[[-0.43  4.89 -0.47]
 [-1.32  0.26  0.35]
 [-3.48  1.55  5.59]
 [-3.10 -0.67  2.97]
 [ 0.09  3.59 -0.20]
 [-0.07 -0.87 -0.53]
 [-0.94  4.30 -0.10]]
=>
[[-0.47  0.35  5.59  2.97 -0.20 -0.53 -0.10]
 [ 4.89  0.26  1.55 -0.67  3.59 -0.87  4.30]
 [-0.43 -1.32 -3.48 -3.10  0.09 -0.07 -0.94]]

[[ 0.22  1.86  1.68  4.29 -2.18 -3.86 -1.68  0.83]
 [ 0.17 -0.60 -0.77 -3.65  1.95  4.35  0.32 -2.09]
 [-0.62 -0.02 -1.54 -3.64  1.97  4.60  0.45 -1.95]
 [-0.60 -0.08 -1.32 -4.29  2.36  5.61  0.18 -2.30]
 [-0.64  0.31 -1.57 -4.50  2.50  5.95  0.21 -2.62]
 [-0.14  2.60  0.49  0.72 -0.47  0.59 -1.24 -0.90]
 [-0.56  0.51 -0.92 -2.60  1.43  3.63 -0.01 -1.47]]
=>
[[ 0.83 -2.09 -1.95 -2.30 -2.62 -0.90 -1.47]
 [-1.68  0.32  0.45  0.18  0.21 -1.24 -0.01]
 [-3.86  4.35  4.60  5.61  5.95  0.59  3.63]
 [-2.18  1.95  1.97  2.36  2.50 -0.47  1.43]
 [ 4.29 -3.65 -3.64 -4.29 -4.50  0.72 -2.60]
 [ 1.68 -0.77 -1.54 -1.32 -1.57  0.49 -0.92]
 [ 1.86 -0.60 -0.02 -0.08  0.31  2.60  0.51]
 [ 0.22  0.17 -0.62 -0.60 -0.64 -0.14 -0.56]]

[[ 1.59 -0.61  1.68 -1.52 -0.92 -0.94 -1.67  0.30 -0.06 -1.29  2.73]
 [-3.65  1.31 -4.43  3.05  0.45 -1.62  1.31  4.17 -0.89  6.26 -0.73]
 [-4.16  3.35 -2.40  2.30 -0.25  1.24  4.36  0.73  1.45  4.90 -0.82]
 [ 2.79  0.45  4.77 -3.58 -1.57 -0.04 -0.46 -3.20  2.17 -4.03  4.25]
 [ 0.51  1.54  3.78 -1.94  0.97  3.73  2.80 -5.32  2.72 -3.98 -0.29]]
=>
[[ 2.73 -0.73 -0.82  4.25 -0.29]
 [-1.29  6.26  4.90 -4.03 -3.98]
 [-0.06 -0.89  1.45  2.17  2.72]
 [ 0.30  4.17  0.73 -3.20 -5.32]
 [-1.67  1.31  4.36 -0.46  2.80]
 [-0.94 -1.62  1.24 -0.04  3.73]
 [-0.92  0.45 -0.25 -1.57  0.97]
 [-1.52  3.05  2.30 -3.58 -1.94]
 [ 1.68 -4.43 -2.40  4.77  3.78]
 [-0.61  1.31  3.35  0.45  1.54]
 [ 1.59 -3.65 -4.16  2.79  0.51]]

[[-0.92  0.01  1.63 -0.40]
 [ 4.78 -2.27 -0.38  2.14]]
=>
[[-0.40  2.14]
 [ 1.63 -0.38]
 [ 0.01 -2.27]
 [-0.92  4.78]]

[[-0.16  4.41  1.53 -0.50  4.68  3.29  3.89 -0.78 -2.83  3.72  3.60]
 [-0.12  1.75  0.59  0.30  1.80  1.37  1.34  0.15 -0.89  1.39  1.38]
 [-0.18  2.41  0.87 -0.36  2.56  1.79  2.14 -0.45 -1.64  2.01  1.97]
 [-0.27  3.09  1.11 -0.16  3.25  2.33  2.63 -0.31 -1.98  2.53  2.50]
 [ 0.33 -2.97 -1.06 -0.14 -3.09 -2.28 -2.40  0.01  1.79 -2.37 -2.38]
 [-0.46  0.82  0.39  0.32  0.80  0.67  0.49  0.42 -0.57  0.49  0.62]
 [ 0.39  1.55  0.39 -0.08  1.66  1.16  1.40 -0.40 -0.67  1.45  1.27]
 [ 0.56 -0.32 -0.25 -0.39 -0.26 -0.30 -0.02 -0.58  0.31 -0.02 -0.20]]
=>
[[ 3.60  1.38  1.97  2.50 -2.38  0.62  1.27 -0.20]
 [ 3.72  1.39  2.01  2.53 -2.37  0.49  1.45 -0.02]
 [-2.83 -0.89 -1.64 -1.98  1.79 -0.57 -0.67  0.31]
 [-0.78  0.15 -0.45 -0.31  0.01  0.42 -0.40 -0.58]
 [ 3.89  1.34  2.14  2.63 -2.40  0.49  1.40 -0.02]
 [ 3.29  1.37  1.79  2.33 -2.28  0.67  1.16 -0.30]
 [ 4.68  1.80  2.56  3.25 -3.09  0.80  1.66 -0.26]
 [-0.50  0.30 -0.36 -0.16 -0.14  0.32 -0.08 -0.39]
 [ 1.53  0.59  0.87  1.11 -1.06  0.39  0.39 -0.25]
 [ 4.41  1.75  2.41  3.09 -2.97  0.82  1.55 -0.32]
 [-0.16 -0.12 -0.18 -0.27  0.33 -0.46  0.39  0.56]]

[[-1.63 -1.56  2.61 -2.51  0.40 -0.41]
 [ 5.21  5.10  1.84 -1.81 -4.47  4.43]
 [ 3.50  3.34  2.02 -1.97 -3.07  3.03]
 [ 4.69  4.45  0.35 -0.40 -3.89  3.85]
 [-1.57 -1.65  3.31 -3.12  1.44 -1.44]
 [-3.87 -3.68 -1.39  1.38  1.64 -1.63]
 [ 4.19  3.95  0.59 -0.60 -4.02  3.99]
 [ 4.06  3.89  1.43 -1.37 -3.42  3.40]
 [ 2.81  2.70  1.54 -1.46 -1.84  1.82]]
=>
[[-0.41  4.43  3.03  3.85 -1.44 -1.63  3.99  3.40  1.82]
 [ 0.40 -4.47 -3.07 -3.89  1.44  1.64 -4.02 -3.42 -1.84]
 [-2.51 -1.81 -1.97 -0.40 -3.12  1.38 -0.60 -1.37 -1.46]
 [ 2.61  1.84  2.02  0.35  3.31 -1.39  0.59  1.43  1.54]
 [-1.56  5.10  3.34  4.45 -1.65 -3.68  3.95  3.89  2.70]
 [-1.63  5.21  3.50  4.69 -1.57 -3.87  4.19  4.06  2.81]]

[[ 0.41  0.24 -4.45 -4.45  0.38  0.21  0.23  1.92 -3.42]
 [ 4.36  4.43 -2.26 -2.26  4.36  4.43  4.42 -1.33 -3.43]
 [ 2.95  2.90 -3.23 -3.23  2.94  2.90  2.91 -0.26 -3.51]
 [ 1.34  1.26 -3.46 -3.46  1.30  1.24  1.24  1.25 -3.36]
 [ 3.52  3.51 -5.27 -5.27  3.57  3.51  3.51 -0.75 -3.79]
 [ 1.92  1.81 -4.41 -4.42  1.92  1.81  1.82  0.61 -3.65]
 [ 3.38  3.42 -2.24 -2.25  3.37  3.42  3.41 -0.45 -3.33]
 [ 3.47  3.43 -4.05 -4.05  3.49  3.44  3.44 -0.75 -3.73]
 [ 4.49  4.57 -2.32 -2.32  4.49  4.57  4.56 -1.43 -3.39]
 [ 4.73  4.78 -4.21 -4.21  4.78  4.79  4.79 -1.77 -3.73]]
=>
[[-3.42 -3.43 -3.51 -3.36 -3.79 -3.65 -3.33 -3.73 -3.39 -3.73]
 [ 1.92 -1.33 -0.26  1.25 -0.75  0.61 -0.45 -0.75 -1.43 -1.77]
 [ 0.23  4.42  2.91  1.24  3.51  1.82  3.41  3.44  4.56  4.79]
 [ 0.21  4.43  2.90  1.24  3.51  1.81  3.42  3.44  4.57  4.79]
 [ 0.38  4.36  2.94  1.30  3.57  1.92  3.37  3.49  4.49  4.78]
 [-4.45 -2.26 -3.23 -3.46 -5.27 -4.42 -2.25 -4.05 -2.32 -4.21]
 [-4.45 -2.26 -3.23 -3.46 -5.27 -4.41 -2.24 -4.05 -2.32 -4.21]
 [ 0.24  4.43  2.90  1.26  3.51  1.81  3.42  3.43  4.57  4.78]
 [ 0.41  4.36  2.95  1.34  3.52  1.92  3.38  3.47  4.49  4.73]]
